In the data rows, zero lies at 4.5, halfway between 4 and 5.
Here are some points, one per row:
[7 5 7 1 2 4 5 3 3 2 6 3 7 5 3 4 7 3 6 4 7 6 4 4 6 1 3 3 5 2 6 6 4 7 1 5 3
 3 4 4 6 6 5 2]
[4 2 3 6 5 4 5 4 7 2 3 7 4 7 3 6 5 5 2 6 2 5 7 7 4 0 2 4 3 4 5 7 5 7 5 6 6
 5 4 6 2 5 5 5]
[5 3 4 5 7 2 3 8 2 6 6 7 4 3 4 3 3 3 4 4 6 5 3 6 4 3 2 4 5 3 6 5 8 5 4 2 4
 1 5 4 4 6 5 3]
[3 4 4 3 5 3 5 4 5 4 4 4 4 3 4 5 6 6 2 0 5 6 5 6 4 4 7 4 4 1 3 4 5 1 4 8 6
 5 4 3 6 5 8 3]
[2 4 6 5 2 5 3 7 7 6 4 3 4 5 6 4 8 5 1 5 7 4 1 4 4 5 4 2 3 5 5 4 6 5 1 5 6
 7 7 5 3 4 3 5]
[3 4 6 2 6 6 2 3 0 2 5 6 4 5 4 2 5 5 1 4 3 3 5 4 5 5 3 6 5 7 7 2 2 4 3 8 7
 5 7 4 5 7 5 7]
[7 3 6 4 6 5 6 7 3 7 6 4 2 8 4 3 5 6 5 4 6 6 7 5 4 5 8 4 5 4 4 5 6 8 4 4 7
 5 4 2 5 2 3 5]
[4 2 6 3 6 5 2 3 5 3 7 5 4 5 8 5 6 5 5 5 4 3 4 3 6 7 6 7 6 0 3 4 5 5 5 0 3
 4 3 8 4 5 5 3]
[5 3 6 5 7 4 5 2 6 5 2 1 3 2 3 8 5 4 2 9 5 6 5 5 7 5 4 4 4 5 5 2 4 5 5 3 6
 3 5 1 5 5 3 5]
[6 5 5 3 3 5 6 7 6 6 5 5 8 4 7 7 3 5 3 6 5 3 7 1 5 2 7 5 6 5 5 3 6 2 6 6 5
 3 4 3 2 7 6 5]
[4 2 6 1 5 3 3 4 6 5 5 4 5 1 2 4 4 3 5 6 6 1 6 5 1 4 5 6 3 5 4 4 3 5 4 5 3
 9 3 4 2 1 6 6]
[4 4 4 7 3 4 4 4 4 3 3 3 4 9 2 4 4 4 4 7 4 3 4 1 4 3 4 4 4 2 4 3 6 2 5 3 4
 6 5 3 6 1 7 6]
[5 2 1 3 4 7 4 6 7 6 2 2 5 4 5 1 4 2 6 3 6 4 2 4 6 5 4 6 6 4 5 7 3 4 5 4 8
 2 5 5 4 5 5 8]
[3 7 6 6 5 2 3 6 4 7 3 6 5 6 4 5 7 3 5 5 3 6 4 4 3 1 4 7 6 6 1 4 0 3 3 3 7
 6 0 5 5 5 3 3]
[6 6 4 4 8 4 3 3 6 3 3 4 5 9 2 6 5 6 5 3 8 4 3 5 4 7 6 5 7 7 4 5 6 2 6 7 3
 3 4 6 2 6 2 4]
[5 4 4 6 6 5 8 5 3 3 5 2 7 4 7 6 5 4 5 2 4 1 2 6 4 5 1 3 3 4 3 4 2 5 5 4 6
 4 5 2 4 2 4 2]
[4 5 0 3 3 4 5 4 4 2 6 5 1 3 5 3 4 7 5 3 6 6 4 3 7 1 7 1 2 5 5 2 2 3 6 2 2
 4 2 5 4 4 2 4]
[3 5 3 1 3 8 5 6 3 4 4 4 3 5 4 5 5 3 5 7 3 4 5 3 6 5 5 5 2 7 0 6 8 5 5 6 5
 4 5 5 7 5 5 3]
[4 7 5 2 4 7 4 7 3 4 0 3 3 4 5 4 4 5 3 2 3 4 7 6 5 3 4 6 6 4 7 5 4 5 5 2 3
 5 4 3 3 2 4 4]
[4 7 4 6 4 7 7 3 4 6 6 5 5 4 3 5 2 5 2 5 6 4 2 6 1 3 5 9 3 4 6 4 5 7 6 4 3
 3 5 6 6 4 3 3]
[3 8 3 6 6 5 6 5 2 6 5 7 5 5 5 7 2 3 5 7 7 5 5 5 6 5 3 3 4 1 3 6 3 2 3 6 4
 8 5 6 3 6 2 7]
[5 3 2 5 3 5 3 6 7 4 7 4 6 6 6 6 4 2 3 4 5 6 8 7 5 7 3 7 5 8 6 4 4 1 5 4 4
 8 6 3 7 5 4 2]
[5 5 4 3 5 5 5 5 5 4 2 9 4 5 6 8 4 4 5 7 2 7 2 6 2 6 7 2 6 5 5 4 2 4 4 6 4
 3 7 3 6 3 4 4]
[3 5 6 6 1 3 3 4 1 5 4 4 4 5 5 8 4 6 7 5 7 4 5 7 5 7 4 3 3 5 7 5 4 5 8 6 6
 2 2 7 6 3 6 6]
[6 1 3 6 2 3 6 2 1 6 2 5 7 3 6 3 6 6 4 5 5 5 5 6 6 4 5 6 6 7 2 3 7 4 0 4 2
 5 5 6 2 2 5 6]
[5 5 4 2 3 2 8 2 5 6 5 4 1 5 7 3 8 3 7 4 3 5 5 4 2 5 3 5 4 5 7 5 6 2 9 5 5
 5 5 4 3 5 3 5]
[1 4 2 6 5 5 5 3 6 1 4 3 4 2 6 6 4 4 7 3 5 6 8 2 1 6 5 3 6 5 6 4 7 5 2 4 5
 4 2 4 6 3 4 6]
[3 6 3 6 6 5 4 6 6 5 6 5 4 5 6 3 7 5 3 5 3 3 3 4 8 4 3 6 3 4 6 6 5 3 4 8 0
 2 1 2 5 2 5 6]
[4 6 0 5 7 4 4 3 4 7 3 3 8 5 3 4 7 4 5 6 4 3 6 6 3 4 7 2 4 6 6 3 5 6 5 3 4
 6 3 5 5 8 6 4]
[4 6 5 4 5 1 5 5 4 4 4 6 7 3 4 4 3 3 3 2 5 9 4 0 5 7 2 5 4 4 2 3 4 9 8 4 3
 5 5 6 4 3 6 4]
[5 3 8 6 6 7 2 3 4 4 4 7 7 3 4 4 6 5 7 2 4 6 4 5 5 2 5 3 3 6 3 3 5 2 8 6 6
 6 6 5 6 2 3 5]
[4 7 4 6 4 5 1 3 6 5 6 5 2 3 6 7 4 7 7 4 7 5 5 5 4 2 3 6 7 4 1 7 3 9 5 3 3
 5 8 3 4 5 8 5]
[6 4 6 9 6 7 5 6 4 4 4 4 3 5 6 4 4 5 6 5 5 9 2 5 2 6 5 7 2 5 5 4 3 5 6 5 2
 6 4 5 5 9 7 5]
[8 5 4 4 4 3 6 5 8 7 2 6 4 4 4 5 4 8 7 5 4 2 4 4 4 5 1 5 4 3 4 1 5 4 3 5 4
 6 3 4 7 6 3 4]
[3 5 7 5 2 2 3 1 6 3 5 4 7 5 7 0 0 5 6 7 4 4 4 6 6 5 6 4 6 2 4 5 5 7 5 6 4
 5 4 3 4 6 4 0]
[7 6 6 5 5 6 4 2 6 6 4 6 2 4 5 4 2 1 2 4 4 4 4 4 4 6 5 1 3 7 4 4 5 3 2 4 7
 3 3 5 3 4 7 5]
[4 5 4 5 6 3 6 4 5 5 4 4 4 3 4 6 5 5 5 5 3 4 4 1 8 3 5 7 4 5 7 6 5 4 3 6 8
 7 5 6 4 3 6 1]
[7 8 6 4 6 2 5 6 6 3 7 3 6 3 4 2 6 6 5 6 3 6 7 6 4 7 4 6 1 3 4 5 4 5 3 2 5
 2 8 7 5 4 6 6]
[5 3 6 5 6 5 6 5 4 6 3 2 4 3 4 3 3 6 2 5 4 3 7 2 2 5 3 2 6 5 4 9 1 3 7 5 3
 4 5 7 8 5 4 3]
[5 3 3 7 3 6 3 5 4 6 4 5 4 4 1 5 7 3 5 3 1 3 7 4 5 6 7 5 4 3 4 2 3 6 3 7 4
 3 7 4 2 7 1 4]
[4 6 7 6 3 6 8 6 5 2 8 6 5 3 1 3 5 6 5 5 3 5 2 6 6 6 5 4 9 5 5 4 5 6 6 3 5
 5 4 5 3 6 7 4]
[4 3 7 3 4 3 5 3 4 5 6 3 6 6 4 8 1 4 4 1 0 4 2 4 5 5 7 3 3 6 5 6 6 4 3 3 4
 6 4 3 7 6 3 8]
There is one direction along which these points spread out most. Where along it does each point below lie, from 0 to 99? 50 is the average, and the first point above lies past it. One standard deviation of the points above along it is 16.
[4 2 6 1 5 3 3 4 6 5 5 4 5 1 2 4 4 3 5 6 6 1 6 5 1 4 5 6 3 5 4 4 3 5 4 5 3
 9 3 4 2 1 6 6] 43
[5 5 4 3 5 5 5 5 5 4 2 9 4 5 6 8 4 4 5 7 2 7 2 6 2 6 7 2 6 5 5 4 2 4 4 6 4
 3 7 3 6 3 4 4] 39
[7 5 7 1 2 4 5 3 3 2 6 3 7 5 3 4 7 3 6 4 7 6 4 4 6 1 3 3 5 2 6 6 4 7 1 5 3
 3 4 4 6 6 5 2] 74
[4 5 4 5 6 3 6 4 5 5 4 4 4 3 4 6 5 5 5 5 3 4 4 1 8 3 5 7 4 5 7 6 5 4 3 6 8
 7 5 6 4 3 6 1] 43
[3 5 3 1 3 8 5 6 3 4 4 4 3 5 4 5 5 3 5 7 3 4 5 3 6 5 5 5 2 7 0 6 8 5 5 6 5
 4 5 5 7 5 5 3] 40
[8 5 4 4 4 3 6 5 8 7 2 6 4 4 4 5 4 8 7 5 4 2 4 4 4 5 1 5 4 3 4 1 5 4 3 5 4
 6 3 4 7 6 3 4] 46
[5 3 4 5 7 2 3 8 2 6 6 7 4 3 4 3 3 3 4 4 6 5 3 6 4 3 2 4 5 3 6 5 8 5 4 2 4
 1 5 4 4 6 5 3] 70
[4 7 4 6 4 7 7 3 4 6 6 5 5 4 3 5 2 5 2 5 6 4 2 6 1 3 5 9 3 4 6 4 5 7 6 4 3
 3 5 6 6 4 3 3] 69
[5 3 6 5 7 4 5 2 6 5 2 1 3 2 3 8 5 4 2 9 5 6 5 5 7 5 4 4 4 5 5 2 4 5 5 3 6
 3 5 1 5 5 3 5] 37
